(in the rows, 128 means zero)
The rows below fall into families. The same turns and mirrors carry the whole set onto itself and the rows of a family onto each other. For each named row, which other rows are in its family? Write them in the order they are listed.
These 30 rows form 5 families of 6 rows each.
vek: [123 107 151 136 156 136 119 141 144 162 151]
fales: [105 118  98 144 105 120 135 134 151 123 111]
sefis: [117 135  95 132 107 126 126 133 150 124 101]
zoni: [119 134  98 134 106 124 125 134 149 124  97]
sipuz: [123 107 142 128 161 141 119 138 159 159 150]
Sedo: [118 131 108 144 103 118 124 138 135 125  97]
zepa: [103 148 109 134 112 136 121 137 160 144  95]
retug: [138 124 151 126 157 140 113 136 143 160 144]
Mita: [133 103 160 138 154 133 119 140 148 159 131]
Mam: [136 120 149 126 158 137 111 137 155 156 146]
logu: [128 118 149 129 157 147 123 135 131 166 142]
kis: [132  92 134 135 142 127 113 155 134 171 142]
sut: [129  93 129 133 145 128 113 155 138 170 148]
pif: [105 125  94 141 104 126 138 131 141 126 112]
Rofuz: [108 121 103 145 102 120 137 134 140 126 105]
ziru: [105 145 114 136 110 133 121 138 161 144  90]
gose: [142 102 134 131 156 151 112 144 135 157 140]
dafi: [ 89 137 108 137 118 114 125 137 154 126 103]
Doza: [141  96 134 132 157 147 111 146 147 154 141]
luzus: [140 118 157 129 155 134 111 137 149 156 138]
lel: [124 106 154 138 154 134 119 142 142 161 147]
sor: [109 139  89 134 109 127 126 135 139 126 115]
vug: [103 144 110 136 112 133 120 138 168 142  94]
Naku: [130  96 130 133 143 130 115 154 131 172 146]
tabib: [ 93 137 114 139 115 113 125 136 145 128  97]
dosi: [117 133  96 134 107 124 125 134 154 122  99]
ruri: [ 90 143 106 135 117 119 127 135 143 130 104]
Fus: [145  97 140 136 155 146 111 146 139 155 133]
Temuz: [123 108 152 136 155 137 120 141 138 164 149]
molid: [110 124  98 140 109 114 120 139 161 119 108]

Which other rows belong to the same family as tabib? gose, dafi, Doza, ruri, Fus
Which other rows belong to the same family as vek? sefis, zoni, lel, dosi, Temuz
Which other rows belong to the same family as logu? sipuz, Sedo, Mita, sor, molid

The rows below fall into families. The same turns and mirrors carry the whole set onto itself and the rows of a family onto each other. For each named row, which other rows are in its family? Write them in the order they are listed.
These 15 rows form 5 families of 3 rows each.
tino: [ 85 110 120 129 146 126 142 126 123 131 169 100  90 134 101 131 139 110
 110 111 119 133 123 120 130 124 109 127 123 112 116 125 136 111 117]
dores: [153 134 128 134 105 122 132 113 110 144 132 118 136 144 123 129 111 128
 143 143 140 150 110 114 132 113 139 157 119 148 126 122 139 165 153]
zenu: [126 134 118 138 104 120 132 115 130 151 125 131 123 146 112 127 119 140
 147 121 141 138 117  94 134 110 148 161 116 135 134  98 119 156 138]
kul: [ 93 132 133 113 153 134 156 120 129 135 153 124 104 139 135 129 143 115
  98 103 133 134 149 130 117 151  88 119 139 114 117 138 146 120 126]
veku: [130 115 153 128 135 132 109 138 140 101 101 131 137 115 116 135 121 126
 148 135 103 107 135 161 141 142 151 115 132 117 126 136 138 116 108]
dirof: [138 135 125 125 124 112 133 117 128 135 120 126 140 131 121 118 115 153
 151 106 127 140 112  96 109 117 140 144 107 154 141 128 126 157 158]
lazar: [ 95 122 131 125 131 121 161 131 134 142 155 119 102 122 109 133 154 125
  94 110 116 130 142 122 117 135  98 111 144 111 117 127 157 116 143]
memib: [151 136 153 105 143 134 111 129 126 106 115 149 136 131 140 134 129 131
 148 150 123 138 143 163 145 161 141 118 118 111 117 129 132 114 118]
zolom: [130 130 134 121  95 119 135 126 131 150 140 119 152 121 142 134 120 133
 136 112 121 116 135 110 114 113 152 148 126 155 144 143 122 164 136]
Rigag: [ 87 142 133 143 152 138 147 121 143 148 146 110 124 139 125 125 148 132
 101 107 109 101 145 123 103 144 113 131 143 121 123 127 137 107 116]
mafis: [ 89 125 121 138 157 150 154 125 112 146 165 105 106 149 110 123 139 116
 108 116 138 148 132 124 116 133 101 119 136 135 115 133 151 122 138]
sopon: [139 125 135 122 147 153 125 135 121 102 127 140 147 136  98 140 125 132
 139 157 132 149 144 173 149 144 136 112 124 107 115 116 140 116 121]
Fulu: [139 125 131 110 129 148 123 144 119 118 118 136 143 126 135 130 123 127
 155 151 106 140 133 158 125 150 157 115 119  92 114 124 138  97 113]
Zel: [139 141 129 115 116 113 130 110 120 147 117 131 126 137 150 124 120 126
 139 110 136 139 126 103 129 125 129 150 120 160 136 133 129 168 159]
Leka: [118 112 125 110 140 142 115 151 127 113 143 151 142 130 112 145 131 136
 152 165 117 140 136 151 147 136 157 116 114 118 123 107 120 115 108]

Which other rows belong to the same family as lazar? dirof, Fulu
Which other rows belong to the same family as veku? zolom, Rigag
Which other rows belong to the same family as zenu? tino, Leka

